In the data rows, the value 128 means zero.
Here are some points, one per row:
[159 137  77 125 149 132 162 137]
[150 151 103 101 147 136 145 138]
[ 85 153 110 142 137 151 135  93]
[127 117 119  68 133 146 156 140]
[113  86 127 149 111  98 120 124]
[121 138 134 162 110 146 129  98]
[ 78 136 113 106 132 148 128 121]
[103 129 183 130 122 164 106 149]
[116 107 134 164 109 152  82 125]
[132 126 151 149 134 149  89 146]
[116 104 167  95 136  72 108 133]
[139 137  91 115 178 193  99 156]
[151 177 155 168  87 149 109 105]
[ 98 143 170 116 100  94 125  87]
[114  97 156  88 135 117 127 141]
[136 113  79 136 133 131 154 145]
[119 151 101 138 160 124  87 100]
[128 158 153 133 116 100 102 150]
[122 160  97 141  85 101 151  87]
[141 158 152 136 110 127 116  89]
[127 122 106 129 158 165 160 158]
[ 92 145 178 116 131 120  96 140]
[139 112  92  97 145 128 136 149]
[150 132 105 146 121  76 167 133]
Along one direction, these points spread out more than along any other. Where along it does each point below lie, from 0 to 99? The average is 50, and the first point in the table lies past the average.
[113  86 127 149 111  98 120 124] -> 43
[150 151 103 101 147 136 145 138] -> 68
[151 177 155 168  87 149 109 105] -> 30
[119 151 101 138 160 124  87 100] -> 50
[116 104 167  95 136  72 108 133] -> 37
[150 132 105 146 121  76 167 133] -> 57
[127 122 106 129 158 165 160 158] -> 73
[132 126 151 149 134 149  89 146] -> 43
[ 78 136 113 106 132 148 128 121] -> 54
[114  97 156  88 135 117 127 141] -> 49
[ 98 143 170 116 100  94 125  87] -> 24
[ 92 145 178 116 131 120  96 140] -> 31
[136 113  79 136 133 131 154 145] -> 71
[103 129 183 130 122 164 106 149] -> 36
[141 158 152 136 110 127 116  89] -> 34
[139 137  91 115 178 193  99 156] -> 76
[116 107 134 164 109 152  82 125] -> 38
[ 85 153 110 142 137 151 135  93] -> 50
[122 160  97 141  85 101 151  87] -> 45
[121 138 134 162 110 146 129  98] -> 41
